Named moves, each a turn or a mirror, and the order they were made in; the first pair answered
move z721:
[-10.9   5.9  -9.9 -21.1 -20.7  29.0  -6.9   1.9  -2.7  -3.0  11.6   9.4
  -6.1  -0.1 -16.7  -6.5   2.5  -9.4 -14.9 -27.5  -4.5   2.9 -18.6  16.2
 -14.8  18.4   4.9  -4.2] -> [-11.5   8.8  -9.0 -22.8 -21.9  29.6 -13.6   3.5  -1.5  -6.5   9.7  13.1
  -6.4   0.9 -16.1  -6.6  -1.0 -14.3 -12.4 -26.7  -0.7   3.5 -15.5  22.1
 -17.5  15.6  10.3  -3.3]
[ -9.7   5.0   4.7   7.8  25.6  -3.4 -10.5   0.9  24.6  -9.3 -11.9   8.5
 -14.9 -20.2   7.8  -8.7   5.1 -17.7   0.5 -29.0   2.1  -9.7  12.7  35.4
  -7.4 -20.0   0.4  -4.9] -> [  2.9 -12.9  -7.8  12.9  14.8   1.5  17.7  -4.7   9.5  -0.2   5.7 -11.5
   0.0  -4.5 -13.6  10.6   7.6  -7.6 -17.2 -28.6   6.4  21.6 -20.2  16.7
  27.3   3.3 -30.0 -15.7]
[  2.8   5.0  19.9  24.5   0.4  40.2  -7.4   5.5  17.7  13.8  -1.7 -28.1
  11.1 -10.2 -26.7   7.4  22.6  25.7 -14.3 -21.1  20.1  12.2  -5.5  -2.7
  26.4  25.4   0.8 -21.2] -> [ -4.2  16.1  29.0  19.0  10.3  32.3 -33.8   5.1  33.3   3.0 -18.8  -9.0
   0.2 -20.6  -5.4 -10.5  23.3  20.6  -4.0 -24.8  15.2 -10.5  21.4  14.9
  -0.3   5.7  26.2 -10.5]
[-10.7  -7.8  14.1 -27.4 -21.0  18.4  -3.6 -10.4 -14.2  -5.3  17.4   4.8
  18.3  13.7 -20.4  45.0  -6.7  -6.2  -3.9   5.1  15.0 -19.8   5.1 -20.6
 -12.0  16.3   5.2  13.7] -> [-13.0  -4.0  17.4 -29.0 -19.7  16.9 -15.0 -10.8  -7.5  -6.1  11.9  17.3
  12.8   7.2 -13.2  36.7  -8.3 -10.2  -1.3   4.8  10.5 -31.4  15.7  -9.2
 -27.0   9.7  15.1  18.1]
move z928:
[  6.3 -24.3 -27.0   0.2   5.8 -30.8  19.8  32.8   1.7  26.4  27.4  -2.4
  31.5  25.7 -20.2  37.1 -11.4 -12.0   6.1 -19.0 -14.1  -2.2 -12.0   4.8
  -7.6  20.7 -19.4 -10.0] -> [-10.3 -16.7 -22.5  -1.5  -2.3  15.6  20.6  30.9 -17.2  -4.5  27.7   4.5
  20.6  36.4 -25.4   4.3  16.7   2.2  26.6  -1.3 -37.1 -17.5   9.3   8.4
 -32.6 -14.9  22.5  14.5]
[-12.9  -4.7   2.9 -28.1 -28.7  28.5  16.3 -13.6 -17.6  -2.1  27.3  -5.5
  11.4   9.7 -17.6   6.9  -7.7 -10.6 -13.7  -6.5   3.1  14.8 -13.6 -14.4
   1.8  14.8 -16.7  -2.8] -> [-15.6  -5.7   4.7 -26.5 -30.0  34.7  18.2 -14.0 -23.0  -6.7  26.9  -6.1
   5.8  12.2 -19.2   0.1  -3.5  -8.0 -11.0  -2.2  -2.6  11.0  -4.6 -14.3
  -2.3   8.9  -7.4   5.3]
[ 17.9   3.3  -4.2  39.9  27.8 -24.0  13.6  24.7  26.1  14.3 -15.7  -1.3
  -5.0 -10.7  25.6 -15.1  -3.3  -1.1   7.1  -0.6  -5.3   1.1  -0.6  -6.3
 -11.4  -7.6  -5.5   3.1] -> [ 16.2   4.9  -2.8  38.8  26.5 -13.2  11.3  25.5  20.2   8.5 -11.0  -0.1
 -11.1 -10.9  22.9 -23.2   1.5   1.3  12.6   5.9 -10.1   1.4   3.8  -4.8
 -18.8 -17.0  -0.1  10.8]
[-13.3   3.5 -11.4   7.5  20.0  -2.9 -30.7  17.9  -7.1 -22.1  -9.3   8.0
 -19.6   2.7  -5.6  35.7 -14.1 -38.4 -24.3 -53.8   4.1  15.4   3.9  -3.5
 -14.3  11.7  -9.6 -30.5] -> [-24.8   9.2  -7.4   6.7  20.6  25.1 -31.2  13.0 -16.5 -44.2  -7.2  14.6
 -29.8   5.0 -13.1  13.9   9.3 -29.7 -10.8 -41.8  -9.8   6.4  19.4   1.2
 -30.7 -15.9  12.7 -14.7]
move z629:
[ 18.6   7.5   6.7  27.5   5.5  -1.2  -4.6 -10.3  26.8  28.5  -0.1 -13.3
   6.6  -6.1   5.2   6.3   1.3 -12.3  -5.6 -27.7  17.3  -1.5   7.7 -12.0
 -16.6  18.5 -16.7 -11.2] -> [ 14.6  10.2   1.2  32.2  15.1   9.9   1.9  -5.6  30.3  19.1  -3.8  -7.0
  -3.5  -7.9  13.0  -8.9  11.8 -15.3   6.9 -22.2  -4.5  -8.4  20.2  -2.4
 -33.4  -1.7  -4.9  -1.4]
[  6.9   5.1  -1.2   6.3  13.3   1.9 -11.8   6.8  -3.2  -1.7  -6.1  -4.4
   1.1  -5.5  -8.4  -2.8   8.8  12.1  -7.4   4.4  -6.9   0.0 -11.0  -7.4
  11.2   6.2   5.4   1.7] -> [  7.8   3.7  -1.6   4.6  12.2   3.7 -12.4   5.2  -2.8  -4.7  -4.6  -2.2
  -2.4  -6.4  -6.8  -7.4  11.3  13.6  -7.7   6.8  -9.3  -2.6  -9.4  -6.9
   7.5   7.9   8.3   1.8]
[-14.0  10.3  21.9 -37.5 -27.4 -10.4 -13.4  -5.7  -5.7   5.7  -5.6  10.7
   3.9  -1.1  13.3   2.5 -15.5   0.2   3.6   8.4   7.3 -27.0  18.3  -6.3
  -4.7  10.7  27.1   0.1] -> [  0.9   2.4  15.1 -19.7 -13.8 -32.9  -5.5   4.4   8.3  22.9  -7.6  -4.6
   5.0  -7.8   7.8  12.5 -24.3  -3.7 -10.6  -8.3  21.2  -7.0  -2.1 -10.6
  18.9  28.0  -7.9 -20.9]
[-22.3  -1.2   4.7 -16.6 -15.5  25.6 -27.7   1.1  -1.2   0.8   9.8  15.7
 -26.4   2.2   9.7   6.6  -5.5  -2.2   7.4  -9.7  -1.9 -12.3   3.4  11.1
 -16.2  -8.1   9.2  27.5] -> [-20.2  -6.3  10.1 -19.6 -18.4   7.9 -29.6  -5.2   2.6  15.5  13.2   3.9
 -17.3   3.1  -1.6  26.7 -17.5  -2.0  -7.2 -15.2  18.1  -4.4 -13.4   5.6
   2.9  17.6 -10.4   9.8]
move z786:
[-17.4 -14.3 -15.5 -14.7   1.9  -4.3  -4.0  21.7   4.3 -21.9   5.0  32.8
  11.6 -10.2  -8.2   7.9  10.8  -9.2   0.9 -20.4 -14.4 -32.4   8.4  27.2
 -31.2 -16.4   1.5   2.9] -> [ -4.9  -9.3   7.0 -22.1 -13.4 -35.0 -27.2   3.2   7.1   5.5   1.4  11.6
  18.4  -6.9   4.4  21.9 -14.1  11.8   1.5   0.7  19.0 -22.9  -5.8 -24.7
  -3.9  26.5  25.7  -3.7]
[-23.5  20.1  -6.5 -27.6  25.7  -8.7  -0.8  19.5   0.6 -15.6   1.8   7.8
  -7.5  -2.7  24.8  15.8 -16.8 -26.0   6.7  12.9 -14.6  -9.8  25.0   3.3
 -24.7  -9.5  10.5  13.7] -> [ -8.3  21.0   8.0 -25.4  21.0 -13.9 -14.2   5.3   1.5  -5.0   0.0 -17.0
  -9.3  -5.3  25.7  10.3 -14.9  -0.4  11.0  29.9   0.6  -7.1  18.6 -28.0
  -8.1   8.0  34.1  11.9]
[ 13.0 -11.1   9.3  11.0  -9.1  -0.2 -17.0 -17.3  -3.9  11.9   3.7 -25.8
   8.9  -6.4 -26.8  23.4   0.2   7.8 -23.1 -18.5  35.5  14.7 -16.0 -22.1
  36.5  31.7  -5.8 -23.5] -> [  3.0 -15.0  -6.4  26.4   6.0  40.6   6.7  -6.5  -8.6 -21.8   0.3 -16.7
  -3.3 -10.5 -44.3   0.5  34.6   0.9 -15.8 -33.4   7.1   6.2  -4.1  17.6
  12.7  -9.8 -13.4 -16.8]
move z692:
[ 26.5  -1.8  14.9  30.0  15.3  -4.2  -9.6   9.7  21.6  22.7 -20.6  -4.1
 -19.0 -15.5  -3.8  -3.8  -4.1 -15.4  -7.0  -0.6  34.9  -7.4  -0.3  -5.4
  38.8  18.6 -24.8 -39.5] -> [ 23.1   3.0   8.8  25.6  24.8 -11.4 -10.1  27.2  29.1  19.6 -30.7  20.5
 -18.9 -19.0  22.6 -18.4 -11.0 -33.8   4.0   1.1   5.7 -19.8  20.3   8.1
   9.5  -7.7 -12.8 -22.6]
[  5.6 -20.5 -29.5  23.7   2.4  16.4  61.8  21.9 -19.8 -10.8  16.2  -0.9
  12.9  11.9 -19.2  -3.7  17.4  -5.6  -8.6  -0.4 -32.9  25.7 -20.4   7.3
   5.9 -12.0 -39.0  -6.8] -> [  4.9 -19.0 -30.9  22.9   9.3  19.4  61.6  25.2 -15.3 -16.9  12.5   3.4
  12.0   9.9 -16.2 -10.5  19.1  -5.7  -6.7  -0.1 -37.1  22.0 -13.9  14.7
  -5.0 -21.4 -39.4  -3.8]
[ -2.6   1.0   7.4 -15.8 -14.2   4.0 -10.9 -17.0 -14.2   2.1  14.4  -5.8
   1.1  10.4  -8.8   4.8 -10.7   9.4   3.4  14.7   2.6  -2.8  -9.2 -22.4
   0.1  19.4  16.7   6.3] -> [ -3.2   8.0   7.4   0.1  -0.9  21.5 -17.9 -11.3  -5.7 -11.6   4.9  -7.1
 -14.5  -1.8 -12.3 -16.0   9.9  11.1  13.5   4.7   0.0 -14.0  -0.2  -3.8
 -10.1  -0.9  22.6   9.9]
Pairs:
(2 to 4 moves a pair)
[-11.0   7.8  -3.4   6.7  29.1   7.5  -8.7  -8.8 -18.8 -24.5  -6.4  -0.2
 -10.9  -9.3 -18.2 -11.0  16.0  17.8  14.8 -21.5   7.4 -20.3  14.3  29.9
 -21.5 -13.0  15.1   8.4] -> [-13.5  -3.8 -19.8  -4.4  26.7  12.4  21.3   0.2 -31.7 -24.9   5.5  10.3
   3.1   9.0 -17.5  -3.1  11.7   6.2   6.3 -12.8 -15.2  -3.1  11.9  30.4
 -23.7 -11.4   0.6  18.1] -> z721 then z786 then z629 then z629
[ -5.1 -18.4 -18.1  -9.3  -8.7  10.2  39.4  12.4 -28.7   9.6   9.8   9.7
  23.3  19.5  17.4   4.9  -6.8   0.7  -8.8  31.9 -25.4  23.7 -19.0 -35.2
  -2.3  -5.6   7.1  27.7] -> [ 13.2 -11.6 -19.8  37.0  34.3 -24.2  15.1  27.3  18.6  22.7 -18.4  -1.2
   1.7 -28.7  14.4  -1.3  -5.5  -9.5 -16.4 -18.2  -3.9  12.1 -18.1  12.2
   8.1  -4.3 -36.5  -7.8] -> z692 then z928 then z692 then z928
[  8.8  11.7   0.3 -22.1 -12.9 -22.0  46.8  -3.7 -26.6   3.1   6.9  -4.1
  11.3  34.1  13.9  -6.4   3.2 -21.1 -16.3  42.8 -27.7  13.3  13.8 -62.6
  21.8  24.2  -1.8   4.6] -> [  3.9  10.2 -12.3  -0.5  -1.9  23.1  66.6  -2.8 -35.8 -31.3  10.4 -10.0
  -3.1  26.9 -21.5 -22.2  46.2 -22.1 -15.2  19.8 -38.6   7.0  11.1 -22.3
  11.1  -6.3 -19.2   0.9] -> z692 then z692 then z692 then z786
[  6.5   9.8  20.7  -6.6 -16.2   7.9 -25.3   1.0  -4.2  -2.7  -0.3   7.5
  -0.5  12.8  21.0 -24.5  -2.9  14.3  23.2  45.3 -30.3   0.5  28.3 -39.2
 -19.0 -12.7  52.6  21.3] -> [  5.7 -10.2  -6.8  17.1  -5.4  56.4  19.8   7.2 -21.8 -28.7  19.8  -3.4
  -5.8  10.9 -31.6 -23.6  36.2   4.5   4.7   5.9 -41.8  15.1   8.8   6.7
  -8.1 -34.6  -4.2   4.2] -> z692 then z928 then z786 then z721
[  8.6 -10.5 -20.6  15.5   4.7  -4.7  38.7  17.5  -1.9   8.3   4.9 -11.4
  10.0   6.9  -7.2  -1.0   6.3  -2.7 -12.4  -5.3 -19.0  30.7 -16.7   7.9
  15.4   4.7 -30.0  -4.1] -> [  5.2 -11.7 -13.6  -3.6  -9.1 -15.7  34.7  10.7 -10.7  15.8   7.1  -7.9
  17.2  17.9   6.8   4.2  -7.4   0.4  -8.9  20.0 -19.8  31.8 -18.0 -21.3
  15.4  15.1  -9.2   9.8] -> z928 then z692 then z786
[-25.1  -6.2 -13.0 -27.6 -24.7  25.2 -11.6  -8.6   8.6  10.7  16.8  10.7
  -3.1  -1.6  -4.5 -17.1  -9.4   0.9  -2.7  -4.2   3.4  -6.9  11.4 -11.1
 -18.2  18.5  15.6  20.2] -> [-12.9 -15.1 -28.7  -4.5  -4.9   7.9   3.6   3.9  25.2  22.7  13.4   6.5
  -2.8 -13.3  -7.8  -8.1  -7.7 -12.8 -13.4 -28.4   1.9   8.1  -3.4   4.8
  -0.3  23.7 -25.5  -1.5] -> z692 then z786 then z928 then z629
[ 14.2  18.8   5.0  24.0  29.1 -22.3 -20.3   9.3  28.3  11.1 -26.5 -10.1
 -14.9 -13.5  29.3 -31.4  -1.9  16.1  28.9  20.1 -14.2  -7.8  17.3 -15.7
 -13.3 -12.9  26.1   9.0] -> [  9.7  -2.3 -16.6   9.9  31.2 -45.3   1.5  24.6  27.6  23.8 -12.3  13.8
   7.2  -5.8  28.7  12.6 -32.8 -27.2  -1.7 -11.8 -10.1   6.2   3.5  15.8
  -4.2   4.4 -36.4 -10.5] -> z928 then z692 then z786 then z786
[-10.5 -13.7  -7.5 -34.1 -25.2  15.5 -12.5   5.8 -26.3   7.0   9.6  34.0
  14.2  24.4  11.8   4.1 -16.9 -22.2   5.5  21.5 -13.6 -22.0  40.1   8.8
 -34.4  13.1  25.1  17.2] -> [  7.3 -22.1  -0.9  -3.0 -35.2  36.4   3.8 -16.1 -40.5   6.3  18.7 -21.7
  11.5  24.0 -27.5  -4.9  14.8  17.1   1.7  30.5   3.1   8.4   6.4 -29.3
   9.7  33.6  22.4   1.0] -> z786 then z692 then z692 then z721
[ 27.7   1.7 -31.4 -12.7   6.3 -37.4  -3.6  18.0  38.5  51.8   3.8  -5.4
  20.8  -1.5  42.5 -23.6 -36.5 -30.4 -27.5  -6.9  -2.1  -4.0  -1.8  14.9
  20.7  16.0 -18.4  -7.9] -> [ 15.7  -9.5 -46.3 -11.4 -11.5  26.1  45.3  18.7  -5.0  21.9  26.0 -13.5
  22.7  29.7  14.6 -51.1   3.7  -9.6 -15.0  22.2 -42.9   9.5  -3.1  -0.5
  13.4 -13.2   2.9  16.7] -> z928 then z721 then z692 then z692
[  3.1  20.7  20.1  18.5   2.8  -5.2 -33.4 -13.5  19.5  -1.5  -3.1 -18.1
 -16.9 -26.7   7.3 -12.7   4.3  23.1  16.6   2.1   6.1 -25.7   2.1  -5.9
  -8.1  -5.1  28.4   2.1] -> [ -7.6  -3.6  -0.8 -12.3 -22.8   8.8   6.0 -15.1 -14.7  -1.8  32.5  -9.3
  16.4   6.9 -21.1  35.8  -7.1  -2.5 -15.2 -13.5   7.7  -4.6 -23.6   0.0
   8.8  17.6 -24.9  -8.8] -> z786 then z629 then z721
[ -4.5 -12.1  -7.1  -2.9 -16.1  30.7  42.5  -0.8 -32.8  -2.0  19.8 -15.5
  15.8  35.7 -21.6 -13.2  20.2  20.2  -4.5  29.7 -27.3  30.1 -10.8 -43.0
  12.3  -8.1  14.2  18.8] -> [ -5.6  -9.1  -9.7 -20.6 -20.1  11.6  35.1   6.4 -25.0   2.9  14.4   5.5
  26.4  41.5   4.6  -9.0   1.5  10.6  -2.7  37.3 -38.7  23.8  -1.0 -46.3
  -5.1 -10.2  26.0  31.0] -> z692 then z721 then z692
[  1.5 -12.5  -3.8  -9.2 -14.8   7.7  22.6  -2.0 -25.9  -5.5   8.7  -8.7
   1.7  17.8  -8.8  -0.5  19.5  14.1 -10.2  28.9 -16.1  -0.4  -6.9 -21.4
   4.4  -6.7  19.1  23.6] -> [ -3.9  -8.8  -3.3 -31.9 -15.3 -24.4   4.9   1.3 -16.5   7.5   3.8  16.5
  13.4  15.2  10.4  29.7 -13.4 -12.1 -20.4  13.7  -3.8  -8.7  -3.9  -8.4
  -2.5  10.5  -0.9  15.4] -> z721 then z786 then z629
[ -5.5  13.3  -5.3  11.3  17.0  -5.4  -4.9  21.3   9.0  -3.0 -22.1  20.1
  -7.1  -6.5  23.2 -14.0  -0.2  -9.1   3.3  -2.3 -12.2 -13.3  22.3  22.1
 -27.2 -24.0  13.0   1.9] -> [ 11.9  11.8   9.0  13.3   8.6 -31.1 -17.8   9.1  16.2  20.7 -24.2  -6.3
  -0.4  -8.6  24.7  -3.8 -15.5  10.6   2.6   9.8  11.7   2.9   4.0 -17.2
   4.6   7.8  21.0  -9.6] -> z928 then z786 then z692
[  5.5  16.5  -8.7  26.9  16.5   7.2  -4.4   8.2  20.3 -15.8 -27.8  -0.6
 -14.2 -25.7   5.2 -34.9  16.7   0.1  14.2 -16.2 -13.0   0.1  -2.7  25.0
 -10.9 -24.4  -4.2   3.0] -> [  9.1  -3.8 -21.4  24.8   8.4  10.6  25.0   9.8   7.3  -8.2  -8.8 -15.3
  -0.7 -11.9 -11.1 -15.3  14.1  -2.3  -1.2 -22.7  -8.7  23.3 -28.0  15.4
  15.1  -4.0 -38.9  -9.8] -> z721 then z786 then z786 then z786
[ 41.1   4.1  18.4  18.7   1.7 -14.1 -20.6  13.1  23.3  -6.3 -10.3 -25.8
 -38.8 -12.4  19.2 -23.3   3.9  42.0   8.1  23.5   6.7  13.2  -9.4 -22.4
  13.5   2.1  49.9  17.0] -> [ 32.8  -9.6 -12.8  -0.1  21.1 -49.9   0.6  44.8  32.4   6.8  -2.4  19.8
 -16.0 -10.2  36.0  18.3 -29.9 -21.8 -19.0 -17.0  -6.6  20.1 -10.1  30.7
  -0.4   4.5 -19.8   6.7] -> z629 then z692 then z786 then z928
[  6.9  -9.1  -2.5   2.3 -17.8  12.5   4.2 -19.5  -7.4   2.4  10.0 -18.4
   8.9  -5.2 -43.3  14.0  29.9  -3.7  -8.0  -4.7  21.5  16.2 -18.0  -0.4
  18.9  12.7 -13.0 -15.5] -> [ 10.1 -13.6  -8.9  16.1 -10.1  13.4  21.6  -9.3  -7.7   6.0   8.9 -24.4
   9.9  -4.0 -32.2  -7.1  36.2   4.3   2.0  15.0  -0.6  24.4 -20.5 -11.8
  20.9   4.6  -7.4  -4.4] -> z692 then z721 then z786 then z786
[  5.7 -19.0  -2.2   7.2  21.6 -22.5 -26.5   3.3  29.3   3.0   2.7  20.1
  -8.0 -39.2 -30.5 -14.5 -18.1  11.9  -9.3 -25.6  22.9 -25.8   8.1   9.3
 -30.5   8.5  -6.4 -30.9] -> [  2.5 -21.9  -2.4  12.0   8.5  20.3 -10.2  -4.4   2.9 -21.2  10.6   3.5
 -16.2 -28.5 -53.3 -34.4  14.0  35.3   0.3  -5.2   9.3 -22.3   7.9  -5.2
 -30.1  -7.6  17.4 -14.5] -> z786 then z721 then z928
[  6.3  -1.7 -15.4   4.9  18.1 -28.7   3.3  28.1  17.3  11.8 -11.2  21.8
   3.1  -8.3  29.0 -21.4 -11.9 -17.1  12.3  16.4 -32.5  -0.9  10.7   5.7
 -26.5 -14.5   4.2  13.4] -> [ 18.7  -8.7 -10.8   8.3  10.8 -42.7  12.0  21.8  16.1  30.7  -5.1  -0.9
  14.3  -4.1  21.6  -9.3 -20.1  -3.5   2.7  22.6 -19.5  21.6 -10.0 -24.3
   5.8  15.0  -9.1   0.6] -> z721 then z692 then z692 then z786
[  1.2   8.1   2.8   7.0   2.1  21.9  -8.9  -4.4  -0.8 -28.2  10.1  -7.7
  -6.8 -16.0  -4.6 -49.5  42.2  26.3   6.1  14.8 -13.8  -1.8  15.3   4.3
   7.6  -9.9  32.6   7.3] -> [  4.1   3.0   7.6 -14.5 -19.3  14.7  -1.7 -13.9 -13.8 -18.4  21.8  -8.8
   7.3   6.2   1.0 -28.3  23.3  30.6  -2.3  33.8  -4.8  12.3   6.1 -26.7
  17.0  11.4  36.5  12.2] -> z721 then z786 then z786 then z928
